50 stands for zero in the data rows.
Each row of this table is followed by its label. One hidden rule gives the labels. It looks at one to three of the table's principal directions, none of them among the few with the most spread.
{42, 49, 34, 70, 32, 41, 68, 38, 65, 61, 21, 30, 38, 28, 57, 47, 59, 41, 59, 64, 46, 66, 81, 75,
 49, 45, 81, 28, 33, 53, 50, 60} crow
{41, 52, 46, 46, 53, 66, 55, 36, 55, 50, 55, 38, 44, 60, 61, 52, 42, 48, 61, 43, 45, 56, 63, 41,
 52, 38, 44, 47, 68, 59, 41, 51} soap
{70, 60, 38, 73, 37, 55, 38, 73, 22, 39, 62, 56, 69, 42, 30, 40, 71, 53, 29, 46, 46, 32, 49, 48,
 56, 40, 43, 69, 58, 68, 69, 43} soap
{61, 38, 42, 96, 23, 86, 45, 36, 56, 77, 18, 17, 59, 35, 59, 26, 74, 52, 52, 69, 37, 66, 68, 78,
 48, 41, 70, 53, 47, 70, 74, 50} crow
{41, 41, 45, 38, 53, 28, 48, 60, 41, 39, 48, 65, 60, 48, 36, 49, 56, 49, 40, 43, 59, 38, 41, 53,
 39, 53, 50, 52, 26, 44, 55, 56} crow
{39, 28, 51, 25, 55, 30, 71, 44, 52, 61, 40, 55, 52, 43, 57, 58, 35, 36, 34, 45, 73, 36, 40, 64,
 56, 57, 60, 57, 9, 44, 49, 58} pear
{61, 51, 51, 83, 31, 71, 58, 37, 67, 79, 26, 32, 76, 35, 54, 30, 83, 38, 62, 56, 26, 70, 65, 66,
 29, 53, 62, 34, 46, 50, 82, 48} pear
{39, 72, 47, 42, 40, 9, 86, 59, 51, 56, 23, 42, 47, 41, 71, 83, 33, 37, 78, 68, 44, 52, 76, 55,
 67, 65, 68, 22, 32, 54, 58, 69} crow
{52, 55, 48, 43, 43, 11, 68, 61, 37, 57, 32, 57, 55, 28, 58, 75, 49, 43, 52, 58, 63, 40, 56, 64,
 62, 63, 73, 44, 16, 50, 61, 69} crow
{50, 43, 61, 56, 47, 78, 40, 33, 71, 63, 54, 38, 63, 61, 52, 36, 49, 42, 48, 32, 26, 61, 46, 50,
 18, 46, 26, 46, 58, 43, 40, 39} pear
{56, 47, 47, 69, 30, 37, 44, 37, 66, 61, 28, 50, 46, 36, 44, 41, 45, 38, 32, 58, 37, 66, 63, 68,
 42, 37, 66, 39, 24, 45, 41, 56} crow
{63, 40, 55, 67, 41, 73, 40, 58, 26, 61, 53, 43, 62, 48, 48, 35, 59, 55, 36, 53, 47, 40, 32, 57,
 47, 40, 49, 81, 46, 75, 63, 45} crow
{50, 49, 48, 59, 41, 45, 59, 61, 44, 55, 32, 37, 49, 35, 59, 56, 56, 52, 65, 65, 52, 49, 60, 67,
 56, 60, 67, 45, 39, 54, 57, 58} pear
{60, 34, 67, 46, 50, 88, 53, 34, 53, 76, 65, 42, 80, 68, 57, 36, 57, 43, 47, 28, 50, 40, 25, 42,
 39, 51, 26, 77, 55, 54, 72, 35} crow
{40, 20, 64, 54, 56, 93, 45, 20, 86, 67, 39, 31, 58, 62, 55, 24, 61, 47, 52, 42, 39, 74, 38, 66,
 9, 54, 38, 42, 49, 36, 50, 40} pear
{43, 54, 52, 25, 71, 28, 50, 54, 53, 37, 66, 72, 37, 61, 39, 59, 40, 57, 41, 49, 67, 44, 34, 36,
 60, 59, 45, 49, 50, 39, 44, 47} crow
{59, 58, 54, 57, 41, 49, 48, 56, 39, 50, 56, 58, 63, 51, 48, 46, 57, 47, 49, 40, 42, 44, 42, 41,
 42, 54, 42, 58, 54, 45, 60, 45} pear
{44, 58, 49, 59, 44, 37, 67, 60, 50, 56, 30, 38, 43, 40, 58, 57, 53, 50, 67, 72, 44, 57, 59, 64,
 51, 62, 68, 35, 40, 58, 59, 56} crow
{41, 56, 56, 36, 67, 47, 37, 55, 53, 44, 50, 46, 25, 62, 60, 64, 22, 68, 68, 74, 54, 55, 53, 38,
 76, 52, 51, 46, 64, 59, 31, 57} crow
{55, 72, 40, 59, 39, 37, 60, 59, 39, 47, 46, 51, 50, 37, 58, 59, 51, 45, 61, 49, 44, 46, 71, 43,
 65, 56, 57, 41, 60, 48, 55, 53} pear
{55, 54, 53, 58, 43, 68, 66, 37, 59, 49, 51, 39, 38, 56, 59, 50, 44, 41, 50, 52, 43, 64, 58, 52,
 55, 38, 52, 49, 69, 54, 43, 43} pear
{55, 53, 63, 54, 49, 58, 50, 39, 70, 56, 49, 49, 59, 60, 47, 49, 57, 46, 55, 47, 36, 66, 45, 51,
 30, 53, 40, 38, 56, 40, 56, 45} crow
{64, 56, 51, 45, 69, 57, 29, 64, 47, 42, 80, 67, 51, 48, 32, 43, 65, 63, 54, 49, 61, 41, 43, 31,
 61, 53, 44, 56, 73, 42, 50, 40} pear
{49, 32, 46, 57, 27, 60, 74, 30, 43, 71, 30, 36, 70, 41, 68, 44, 54, 27, 44, 34, 49, 46, 56, 65,
 41, 39, 60, 62, 25, 57, 67, 57} crow
{53, 23, 47, 36, 57, 33, 48, 69, 33, 51, 48, 63, 83, 21, 33, 53, 87, 48, 45, 36, 75, 26, 37, 75,
 27, 62, 62, 55, 7, 40, 68, 64} crow
{46, 28, 47, 47, 57, 55, 45, 39, 65, 58, 39, 48, 61, 37, 46, 45, 72, 51, 49, 42, 62, 55, 51, 70,
 30, 57, 58, 39, 31, 37, 56, 57} crow
{60, 24, 41, 55, 47, 77, 25, 39, 44, 53, 73, 59, 74, 43, 29, 18, 76, 47, 20, 10, 59, 33, 38, 49,
 27, 33, 35, 77, 47, 39, 50, 38} pear
{49, 68, 38, 86, 22, 36, 55, 43, 66, 54, 16, 33, 36, 35, 54, 48, 53, 44, 59, 72, 23, 78, 86, 68,
 45, 43, 73, 19, 45, 52, 47, 58} pear
{46, 61, 42, 55, 36, 18, 71, 53, 49, 65, 20, 41, 41, 29, 68, 70, 40, 44, 63, 70, 53, 51, 73, 64,
 72, 61, 79, 34, 26, 56, 56, 68} pear
{44, 57, 48, 46, 48, 16, 38, 63, 52, 47, 39, 55, 39, 41, 48, 63, 38, 58, 61, 62, 52, 47, 57, 53,
 55, 62, 59, 37, 32, 39, 35, 62} pear
{50, 34, 45, 43, 54, 74, 59, 38, 47, 47, 70, 52, 53, 55, 46, 32, 54, 40, 30, 26, 60, 41, 41, 45,
 47, 35, 41, 71, 58, 50, 47, 37} crow
{47, 32, 48, 47, 56, 64, 39, 41, 47, 62, 42, 44, 64, 42, 56, 48, 63, 55, 55, 44, 58, 48, 51, 59,
 42, 48, 54, 53, 40, 56, 57, 61} soap
{46, 59, 46, 53, 62, 58, 46, 48, 61, 48, 49, 43, 42, 54, 52, 52, 57, 62, 67, 63, 49, 63, 62, 45,
 59, 54, 52, 34, 71, 54, 54, 50} crow
{48, 40, 58, 10, 53, 21, 93, 48, 35, 52, 64, 80, 84, 43, 53, 62, 46, 8, 28, 4, 63, 23, 29, 43,
 32, 56, 41, 62, 13, 27, 60, 52} crow
{45, 80, 49, 35, 68, 3, 45, 54, 55, 28, 62, 83, 17, 44, 39, 72, 31, 52, 44, 56, 47, 66, 58, 32,
 55, 46, 61, 22, 55, 35, 17, 59} soap
{45, 31, 51, 2, 73, 11, 43, 79, 28, 17, 84, 91, 71, 49, 21, 69, 60, 53, 24, 6, 89, 4, 9, 50,
 29, 76, 25, 66, 20, 16, 44, 50} pear
{59, 58, 42, 43, 54, 46, 46, 69, 30, 31, 77, 63, 54, 50, 38, 55, 58, 56, 48, 36, 64, 27, 47, 35,
 64, 51, 39, 64, 68, 48, 50, 43} pear
{60, 44, 51, 69, 31, 65, 59, 43, 53, 84, 33, 32, 86, 37, 56, 36, 75, 35, 64, 50, 35, 51, 62, 60,
 38, 46, 58, 49, 35, 60, 81, 54} crow
{46, 35, 68, 36, 59, 63, 38, 46, 54, 48, 60, 58, 75, 64, 44, 42, 53, 44, 43, 23, 38, 48, 24, 48,
 6, 55, 20, 54, 43, 34, 45, 44} crow
{68, 36, 38, 32, 56, 36, 51, 63, 24, 28, 99, 92, 66, 36, 9, 35, 74, 35, 2, 8, 81, 13, 25, 40,
 45, 29, 45, 85, 37, 35, 46, 37} crow
{44, 45, 48, 76, 29, 66, 56, 20, 71, 77, 16, 24, 40, 42, 72, 35, 48, 42, 64, 63, 31, 78, 73, 65,
 43, 43, 72, 36, 44, 50, 49, 56} pear
{47, 45, 36, 42, 57, 24, 25, 59, 40, 33, 68, 77, 43, 46, 22, 41, 60, 64, 31, 39, 71, 33, 38, 40,
 50, 49, 50, 60, 41, 36, 43, 49} pear
{45, 75, 30, 74, 34, 14, 49, 50, 36, 45, 27, 60, 27, 29, 49, 49, 43, 47, 40, 70, 34, 66, 78, 49,
 60, 30, 83, 35, 38, 65, 42, 66} soap
{54, 56, 43, 79, 23, 42, 63, 40, 55, 71, 11, 35, 67, 24, 62, 51, 67, 34, 57, 58, 29, 68, 80, 74,
 37, 47, 74, 27, 28, 56, 70, 66} soap
{43, 69, 51, 21, 68, 16, 57, 67, 38, 23, 68, 66, 16, 66, 49, 84, 9, 59, 43, 66, 65, 41, 45, 33,
 87, 45, 48, 52, 58, 63, 22, 55} soap
{46, 46, 48, 52, 51, 56, 47, 55, 44, 41, 49, 45, 41, 59, 49, 49, 43, 58, 42, 58, 54, 47, 44, 54,
 56, 49, 46, 59, 53, 61, 49, 47} crow
{53, 61, 52, 57, 34, 36, 72, 55, 47, 56, 31, 40, 45, 44, 64, 64, 38, 41, 60, 70, 45, 54, 62, 59,
 66, 53, 66, 44, 40, 58, 56, 57} pear
{64, 61, 43, 73, 33, 40, 34, 67, 25, 50, 47, 53, 51, 34, 45, 48, 56, 57, 46, 60, 45, 42, 56, 52,
 60, 43, 62, 62, 46, 63, 54, 55} pear
{45, 50, 71, 29, 55, 50, 75, 49, 53, 55, 42, 47, 63, 57, 75, 75, 39, 38, 65, 38, 47, 50, 38, 54,
 35, 77, 37, 42, 45, 35, 56, 53} pear
{50, 40, 55, 48, 49, 78, 74, 27, 66, 60, 55, 39, 44, 60, 62, 37, 46, 35, 48, 42, 51, 59, 47, 50,
 50, 44, 48, 56, 63, 45, 50, 35} pear
{44, 71, 44, 51, 54, 21, 44, 56, 48, 37, 45, 59, 27, 35, 51, 69, 36, 53, 46, 56, 40, 62, 67, 52,
 49, 48, 61, 27, 48, 49, 22, 63} soap
{62, 62, 48, 74, 40, 58, 38, 64, 37, 45, 47, 34, 29, 48, 51, 59, 39, 67, 46, 79, 44, 55, 58, 61,
 73, 38, 58, 59, 65, 81, 40, 51} soap
{63, 60, 42, 64, 53, 76, 45, 49, 48, 55, 58, 38, 42, 43, 57, 46, 55, 57, 62, 62, 50, 55, 72, 41,
 80, 38, 58, 52, 83, 67, 51, 47} soap
{53, 42, 52, 71, 38, 71, 37, 48, 52, 55, 40, 34, 54, 52, 48, 33, 54, 53, 52, 61, 33, 59, 54, 59,
 37, 36, 50, 55, 51, 63, 48, 48} crow
{56, 53, 59, 52, 52, 43, 37, 71, 28, 43, 53, 61, 43, 52, 47, 51, 40, 62, 36, 61, 54, 40, 25, 50,
 57, 61, 48, 69, 45, 55, 51, 46} pear
{66, 47, 56, 45, 62, 62, 30, 67, 34, 48, 77, 57, 53, 58, 37, 46, 51, 67, 44, 56, 65, 30, 29, 37,
 72, 47, 40, 79, 63, 65, 54, 41} crow
{37, 58, 32, 72, 29, 25, 73, 52, 51, 50, 10, 31, 33, 31, 59, 58, 54, 47, 61, 77, 45, 63, 80, 78,
 56, 53, 84, 26, 29, 62, 58, 66} pear
{47, 27, 54, 33, 62, 57, 50, 51, 54, 41, 63, 58, 72, 48, 36, 50, 72, 45, 35, 19, 63, 39, 31, 65,
 14, 60, 33, 51, 36, 31, 52, 46} soap
{64, 84, 56, 70, 52, 49, 31, 57, 51, 47, 55, 54, 24, 60, 48, 55, 32, 67, 53, 84, 31, 70, 57, 31,
 78, 42, 53, 44, 83, 67, 42, 45} crow
{49, 53, 45, 56, 30, 47, 58, 38, 39, 47, 48, 55, 54, 55, 55, 44, 38, 33, 35, 30, 38, 47, 54, 41,
 44, 32, 44, 62, 47, 49, 46, 49} pear
{56, 59, 35, 72, 45, 63, 35, 63, 37, 38, 55, 41, 37, 46, 45, 45, 61, 69, 55, 62, 53, 46, 62, 49,
 70, 47, 55, 57, 76, 63, 52, 46} pear
{48, 35, 53, 45, 55, 77, 68, 34, 64, 64, 54, 35, 64, 51, 56, 43, 67, 40, 59, 38, 53, 54, 50, 58,
 35, 49, 47, 48, 53, 50, 60, 45} crow
{47, 39, 59, 46, 60, 50, 30, 50, 63, 51, 52, 50, 32, 58, 40, 42, 39, 64, 48, 69, 54, 57, 37, 54,
 49, 47, 53, 53, 42, 50, 32, 48} crow
{38, 57, 48, 39, 63, 26, 38, 46, 55, 41, 45, 64, 17, 51, 53, 58, 27, 62, 50, 66, 57, 60, 53, 40,
 66, 51, 63, 40, 48, 43, 28, 59} pear
{47, 69, 49, 48, 54, 56, 63, 45, 49, 36, 52, 50, 35, 59, 63, 57, 34, 43, 64, 57, 37, 65, 69, 30,
 66, 35, 51, 39, 79, 56, 39, 51} crow
{44, 57, 67, 21, 81, 51, 39, 48, 65, 42, 74, 63, 44, 76, 46, 60, 31, 58, 56, 49, 47, 56, 34, 25,
 48, 52, 25, 42, 69, 45, 32, 45} soap
{50, 46, 50, 51, 52, 35, 33, 57, 49, 56, 42, 57, 64, 47, 38, 48, 61, 59, 49, 57, 51, 47, 43, 53,
 43, 56, 51, 47, 31, 51, 64, 57} crow
{49, 61, 52, 72, 41, 73, 32, 41, 63, 62, 38, 28, 35, 57, 67, 39, 39, 62, 79, 67, 29, 68, 69, 41,
 59, 52, 49, 41, 78, 52, 40, 47} pear
{54, 72, 67, 43, 60, 74, 62, 43, 59, 47, 60, 42, 37, 75, 73, 62, 19, 45, 69, 60, 31, 67, 56, 23,
 71, 45, 34, 45, 95, 57, 38, 41} crow
{47, 50, 49, 38, 57, 61, 44, 63, 34, 32, 68, 48, 52, 61, 54, 62, 46, 61, 55, 32, 60, 31, 42, 42,
 53, 60, 27, 63, 71, 49, 45, 45} pear
{41, 44, 46, 46, 41, 44, 75, 49, 47, 62, 27, 30, 61, 41, 70, 68, 48, 40, 64, 52, 53, 45, 64, 69,
 52, 57, 60, 43, 30, 62, 62, 64} soap
{55, 37, 54, 57, 64, 69, 11, 59, 48, 58, 52, 49, 49, 51, 39, 30, 56, 74, 52, 72, 54, 50, 39, 47,
 58, 48, 52, 62, 53, 61, 51, 49} crow
{50, 63, 62, 44, 53, 44, 63, 55, 59, 45, 54, 55, 56, 61, 48, 55, 43, 40, 57, 52, 33, 57, 47, 40,
 41, 54, 39, 37, 57, 45, 50, 45} crow
Here are more rows. What is the label of each one?
{49, 45, 44, 52, 32, 33, 78, 34, 63, 77, 21, 41, 70, 15, 70, 62, 69, 25, 71, 35, 52, 54, 78, 73,
 37, 66, 76, 24, 18, 26, 63, 68} pear
{45, 75, 49, 69, 45, 30, 34, 62, 54, 57, 25, 43, 39, 53, 55, 55, 47, 71, 82, 88, 34, 64, 64, 43,
 64, 68, 61, 28, 55, 57, 63, 59} pear
{52, 64, 51, 65, 38, 66, 78, 47, 42, 65, 28, 22, 39, 45, 86, 66, 37, 47, 68, 71, 42, 60, 68, 60,
 76, 55, 66, 48, 64, 75, 62, 55} crow
{46, 44, 55, 42, 48, 49, 69, 55, 42, 57, 32, 42, 70, 47, 67, 62, 50, 41, 60, 50, 51, 44, 50, 60,
 48, 63, 51, 48, 35, 54, 69, 59} soap
{44, 37, 56, 19, 78, 53, 28, 44, 53, 32, 94, 75, 31, 79, 27, 38, 28, 60, 24, 36, 69, 38, 18, 22,
 56, 31, 27, 76, 62, 46, 19, 35} crow
{40, 61, 57, 16, 82, 37, 42, 55, 53, 15, 79, 67, 0, 83, 46, 75, 5, 72, 41, 63, 71, 51, 33, 26,
 84, 48, 36, 55, 80, 51, 10, 44} crow
{45, 49, 56, 29, 70, 57, 57, 49, 55, 39, 67, 59, 49, 64, 48, 54, 46, 50, 45, 41, 58, 48, 36, 39,
 50, 56, 34, 50, 64, 44, 49, 42} crow
{49, 55, 66, 56, 40, 67, 69, 23, 71, 80, 29, 29, 48, 58, 82, 52, 25, 32, 66, 59, 26, 74, 61, 49,
 51, 47, 53, 40, 53, 55, 47, 51} pear
{51, 55, 61, 13, 81, 43, 47, 50, 55, 23, 90, 84, 45, 74, 32, 59, 36, 48, 31, 30, 60, 46, 26, 21,
 49, 44, 23, 53, 70, 34, 31, 39} soap
{59, 56, 44, 54, 30, 57, 87, 36, 43, 58, 57, 47, 57, 50, 61, 46, 48, 23, 44, 33, 50, 43, 60, 41,
 66, 34, 54, 64, 57, 54, 61, 42} pear
{58, 69, 51, 52, 52, 39, 42, 64, 42, 42, 54, 60, 58, 48, 46, 62, 53, 54, 56, 52, 43, 49, 55, 39,
 55, 55, 44, 42, 61, 49, 56, 53} crow
{50, 40, 45, 62, 48, 60, 45, 49, 56, 60, 35, 39, 57, 44, 48, 41, 67, 58, 52, 61, 54, 53, 53, 66,
 49, 57, 58, 47, 43, 56, 68, 52} crow
{50, 57, 54, 31, 54, 30, 67, 50, 43, 43, 58, 62, 43, 54, 55, 71, 34, 43, 43, 45, 60, 44, 44, 44,
 63, 50, 51, 53, 45, 50, 45, 54} crow
{45, 63, 53, 37, 57, 17, 33, 78, 46, 23, 59, 70, 42, 56, 35, 61, 37, 60, 55, 54, 49, 41, 43, 38,
 49, 66, 38, 41, 49, 30, 33, 50} pear
{50, 16, 46, 34, 61, 66, 50, 42, 48, 38, 59, 57, 57, 41, 42, 46, 64, 45, 21, 23, 77, 40, 36, 70,
 35, 47, 47, 64, 37, 36, 44, 49} crow
{50, 48, 45, 28, 65, 35, 34, 59, 41, 37, 77, 72, 46, 52, 37, 54, 45, 58, 39, 31, 71, 28, 39, 32,
 61, 53, 38, 63, 53, 37, 35, 47} pear
{49, 68, 52, 76, 37, 52, 44, 46, 64, 52, 30, 38, 36, 55, 54, 44, 49, 58, 67, 74, 25, 76, 64, 51,
 47, 52, 57, 30, 64, 51, 51, 49} pear
{60, 54, 62, 52, 51, 58, 41, 60, 42, 57, 54, 48, 58, 67, 50, 51, 43, 61, 53, 66, 49, 43, 34, 39,
 68, 53, 40, 68, 58, 67, 68, 45} crow
{47, 41, 47, 55, 58, 75, 28, 44, 56, 41, 66, 49, 44, 67, 35, 28, 58, 65, 41, 45, 52, 51, 38, 42,
 42, 43, 34, 62, 71, 51, 45, 35} pear
{49, 58, 53, 49, 40, 29, 44, 62, 38, 37, 51, 65, 59, 56, 42, 50, 44, 45, 46, 40, 38, 42, 42, 40,
 35, 52, 38, 53, 41, 38, 47, 50} pear
{56, 53, 46, 40, 63, 28, 48, 76, 56, 33, 65, 67, 61, 45, 20, 55, 76, 58, 47, 50, 68, 35, 41, 54,
 49, 73, 45, 39, 46, 30, 65, 43} pear
{65, 51, 49, 59, 36, 59, 56, 57, 28, 47, 61, 48, 46, 51, 51, 51, 43, 48, 32, 48, 57, 36, 42, 51,
 69, 39, 49, 79, 56, 66, 52, 43} pear
{49, 38, 45, 81, 13, 70, 74, 38, 46, 77, 14, 17, 77, 32, 71, 36, 67, 26, 56, 40, 27, 54, 67, 81,
 22, 48, 60, 50, 27, 60, 72, 55} crow
{47, 50, 53, 84, 35, 86, 54, 27, 79, 84, 18, 7, 38, 54, 75, 36, 54, 59, 80, 81, 33, 79, 67, 66,
 56, 61, 63, 37, 65, 63, 67, 46} pear
{42, 47, 46, 81, 29, 73, 62, 7, 88, 86, 10, 15, 37, 45, 74, 33, 50, 40, 68, 69, 26, 91, 83, 67,
 44, 38, 75, 25, 49, 56, 54, 55} crow
{40, 17, 55, 32, 55, 63, 65, 19, 68, 66, 50, 53, 65, 55, 50, 31, 54, 29, 32, 24, 60, 51, 34, 56,
 25, 43, 46, 58, 25, 34, 53, 46} pear
{48, 57, 46, 58, 45, 30, 49, 59, 51, 41, 34, 50, 41, 42, 48, 61, 55, 57, 59, 67, 50, 58, 60, 62,
 51, 58, 65, 34, 43, 46, 52, 60} pear
{52, 52, 39, 41, 57, 65, 45, 51, 41, 34, 83, 54, 49, 49, 45, 52, 59, 52, 49, 18, 59, 36, 55, 37,
 49, 43, 33, 58, 78, 43, 34, 42} pear
{61, 35, 50, 59, 40, 78, 55, 43, 39, 64, 51, 45, 76, 47, 53, 33, 66, 39, 37, 34, 51, 40, 41, 54,
 44, 43, 46, 73, 47, 58, 73, 43} crow
{57, 49, 44, 74, 39, 78, 35, 52, 34, 58, 44, 29, 56, 42, 56, 41, 62, 59, 62, 59, 38, 52, 64, 55,
 51, 31, 57, 61, 62, 79, 54, 56} crow
{43, 78, 42, 64, 39, 31, 53, 47, 62, 50, 35, 45, 25, 46, 61, 55, 34, 50, 71, 68, 31, 69, 80, 40,
 65, 51, 64, 24, 63, 45, 37, 55} pear
{45, 40, 43, 52, 51, 53, 49, 48, 48, 54, 40, 45, 50, 42, 53, 45, 58, 54, 53, 54, 58, 49, 54, 58,
 53, 53, 60, 50, 42, 52, 57, 55} pear
{56, 31, 51, 37, 41, 49, 70, 41, 44, 54, 59, 66, 90, 36, 46, 45, 74, 19, 33, 0, 58, 31, 39, 57,
 15, 54, 39, 59, 26, 20, 64, 47} pear
{49, 23, 38, 51, 46, 69, 44, 44, 33, 41, 64, 63, 78, 46, 32, 22, 80, 41, 14, 5, 60, 30, 31, 55,
 17, 41, 34, 75, 39, 40, 63, 40} crow
{54, 33, 48, 58, 48, 83, 40, 43, 50, 56, 61, 41, 72, 53, 42, 29, 75, 51, 46, 31, 48, 45, 43, 53,
 29, 42, 36, 63, 58, 54, 61, 41} soap
{47, 50, 59, 53, 43, 48, 63, 53, 51, 55, 31, 41, 59, 50, 62, 58, 53, 46, 62, 56, 41, 56, 47, 63,
 36, 65, 52, 41, 40, 49, 63, 54} pear
